0.113	0.114	0.102	0.152	0.142	0.113	0.133	0.105	0.123	0.101	0.102	0.102
0.066	-0.167	0.065	-0.187	0.085	-0.151	-0.162	-0.150	0.077	0.068	0.068	0.067
0.127	-0.057	0.121	-0.078	0.145	-0.057	-0.070	-0.053	0.148	0.119	0.119	0.117
0.142	-0.046	0.135	-0.058	0.169	-0.041	-0.051	-0.040	0.165	0.136	0.136	0.134
0.146	-0.057	0.138	-0.056	0.180	-0.054	-0.059	-0.053	0.168	0.141	0.137	0.132
-0.063	0.202	-0.054	0.233	-0.072	0.190	0.204	0.185	-0.073	-0.057	-0.060	-0.057
-0.030	0.160	-0.028	0.174	-0.045	0.146	0.153	0.145	-0.036	-0.033	-0.035	-0.031
0.097	0.041	0.086	0.028	0.106	0.030	0.027	0.035	0.115	0.086	0.086	0.086
0.015	-0.166	0.011	-0.193	0.013	-0.160	-0.176	-0.154	0.015	0.015	0.017	0.014
The entry directly below -0.072 -> -0.045
The last entry, reading row by row: 0.014
The entry directly below 0.190 is 0.146
Give the 1st entry in reading order.
A: 0.113
Give the second smallest entry.
A: -0.187
The largest entry in the last row -> 0.017
Give the top entry of the column that holds the largest entry.
A: 0.152
The 3rd-last entry, reading row by row is 0.015
The largest entry in the first column: 0.146
The entry directly above -0.036: -0.073
Give the fourth-last entry, reading row by row.
A: 0.015
The maximum is 0.233
Give the fifth entry in reading order.
A: 0.142
Give the 1st entry on the diagonal from the top-right corner.
A: 0.102
Give the entry directly below the largest entry.
A: 0.174
Give the entry directly below -0.046.
A: -0.057
Give the entry directly above -0.031.
A: -0.057
Give the entry just left of -0.033.
A: -0.036
Give the 3rd entry on the main diagonal.
A: 0.121
Give the entry in the bottom-left corner.
A: 0.015
Give the entry just right of -0.176.
A: -0.154
The entry directly above -0.167: 0.114
The entry just left of -0.059 -> -0.054
The entry just right of 0.066 -> -0.167
Give the entry just right of -0.059.
A: -0.053
Give the entry just right of 0.085.
A: -0.151
The entry just left of the smallest entry is 0.011
Give the smallest entry in the last row.
A: -0.193
The entry just left of the largest entry is -0.054
Give the entry directly above the smallest entry.
A: 0.028

B =
[[  30  -53 -102  381  -85 -383  -35 -142]
 [   4  -73  -27  515  -75 -508  -20  -96]
 [  36  -22  -37  518   48 -525   -3 -145]
 [  67  -55   42 -352  103  136  -64    0]
 [ 279 -325   71 -182  326   54  -18   76]
 [ 188  -71   58 -274  104  163   24   63]
 [ 357 -318   51 -208  373   96   -9   57]
 [  32  -83  -35  374  -83 -426  -58 -168]]
The entry in the bottom-left corner: 32
The fifth entry, reading row by row is -85
The entry directly above 71 is 42
The entry just right of 279: -325
Which number is the 2nd entry, reading row by row?
Answer: -53
The second entry on the main diagonal -> -73
Which number is the top entry of the column that holds the smallest entry?
Answer: -383
Which number is the top-left entry?
Answer: 30
Which number is the 4th-last entry, reading row by row?
Answer: -83
Which number is the entry directly above 63?
Answer: 76
Which number is the entry just right of the largest entry?
Answer: 48
The bottom entry of the column that holds the smallest entry: -426
Which number is the last entry in the row that holds the largest entry?
Answer: -145
The entry directly above 54 is 136
The top entry of the column that holds the largest entry -> 381
Which number is the last entry, reading row by row?
Answer: -168
Which number is the bottom entry of the column that holds the largest entry?
Answer: 374
Which number is the entry just left of -18?
Answer: 54
Which number is the maximum?
Answer: 518
Which number is the third entry on the diagonal from the top-right corner?
Answer: -525
The entry directly below -22: -55
Which number is the entry in the top-right corner?
Answer: -142
The third entry on the main diagonal is -37
Which number is the entry just left of 374?
Answer: -35
Which number is the entry just right of -27?
Answer: 515
The second smallest entry: -508
The entry just left of -96: -20
Which number is the first entry of the largest entry's row?
Answer: 36
Which number is the entry directly below 54?
Answer: 163
